[[110 136 142 130 136 132 112 126 136]
 [126 129 133 131 112 124 122 142 116]
 [112 140 149 132 134 129 112 135 136]
 [138 111 123 142 116 128 121 152 127]
 [125 128 137 142 131 128 150 125 121]]
:
[[110 126 112 138 125]
 [136 129 140 111 128]
 [142 133 149 123 137]
 [130 131 132 142 142]
 [136 112 134 116 131]
 [132 124 129 128 128]
 [112 122 112 121 150]
 [126 142 135 152 125]
 [136 116 136 127 121]]

[[117 145 120 114 121 112 144 147 120 124 147 117 143 146]
 [147 123 153 156 113 150 118 120 151 155 112 149 118 116]]
:
[[117 147]
 [145 123]
 [120 153]
 [114 156]
 [121 113]
 [112 150]
 [144 118]
 [147 120]
 [120 151]
 [124 155]
 [147 112]
 [117 149]
 [143 118]
 [146 116]]

[[147 111 113 133]
 [110 143 143 126]
 [154 104 106 134]
 [106 149 147 123]
 [102 152 150 123]
 [150 107 109 134]
 [107 147 145 124]
 [118 138 136 122]]
:
[[147 110 154 106 102 150 107 118]
 [111 143 104 149 152 107 147 138]
 [113 143 106 147 150 109 145 136]
 [133 126 134 123 123 134 124 122]]

[[114 132 111 139 114 147 112 113 146 106]
 [148 125 134 117 145 103 138 151 115 143]
 [144 132 138 114 143 111 150 148 116 147]
 [105 134 116 144 114 145 109 109 145 118]
 [114 127 116 147 119 148 107 101 145 114]
 [143 130 140 113 145 109 146 144 105 138]
 [119 134 114 144 116 146 116 106 144 109]
 [144 122 142 121 142 113 153 146 110 148]
 [150 136 135 114 144 104 140 154 112 145]]
:
[[114 148 144 105 114 143 119 144 150]
 [132 125 132 134 127 130 134 122 136]
 [111 134 138 116 116 140 114 142 135]
 [139 117 114 144 147 113 144 121 114]
 [114 145 143 114 119 145 116 142 144]
 [147 103 111 145 148 109 146 113 104]
 [112 138 150 109 107 146 116 153 140]
 [113 151 148 109 101 144 106 146 154]
 [146 115 116 145 145 105 144 110 112]
 [106 143 147 118 114 138 109 148 145]]

[[141 124]
 [119 121]
 [144 124]
 [144 104]
 [122 122]
 [112 116]
 [127 123]
 [140 129]]
:
[[141 119 144 144 122 112 127 140]
 [124 121 124 104 122 116 123 129]]

[[147 142 143 121]
 [151 144 155 135]]
:
[[147 151]
 [142 144]
 [143 155]
 [121 135]]

[[128 152 103 102 154 156 103 152]
 [126 128 127 126 129 129 125 126]
 [129 126 129 127 129 130 128 127]
 [129 103 153 153 103 101 152 104]]
:
[[128 126 129 129]
 [152 128 126 103]
 [103 127 129 153]
 [102 126 127 153]
 [154 129 129 103]
 [156 129 130 101]
 [103 125 128 152]
 [152 126 127 104]]

[[123 140 100]
 [154 105 146]
 [145 117 126]
 [107 149 144]
 [124 124 123]
 [112 117 138]
 [134 144 105]
 [106 138 106]
 [105 134 107]
 [118 140 100]
 [156 130 149]]
:
[[123 154 145 107 124 112 134 106 105 118 156]
 [140 105 117 149 124 117 144 138 134 140 130]
 [100 146 126 144 123 138 105 106 107 100 149]]

[[132 142 141 145 141 137 124 115]
 [128 130 132 131 108 119 142 132]
 [133 155 155 155 128 150 114 127]]
:
[[132 128 133]
 [142 130 155]
 [141 132 155]
 [145 131 155]
 [141 108 128]
 [137 119 150]
 [124 142 114]
 [115 132 127]]
---
[[141 109]
 [125 156]]
:
[109 125]

[[151 152 147 151]
 [118 115 118 114]]
:
[151 118]

[[106 100 143]
 [127 124 119]]
:
[143 124]

[[119 132]
 [137 144]
 [151 125]
 [154 127]
 [121 132]]
:
[132 137]

[[110 130]
 [150 144]
 [114 115]]
:
[130 150]

[[130 127 142 154 135]
 [124 127 142 131 135]
 [117 127 142 125 135]]
:
[135 131 142]

[[124 112 102]
 [136 122 122]]
:
[102 122]

[[122 108]
 [108 141]
 [153 134]
 [112 111]
 [150 139]]
:
[108 108]
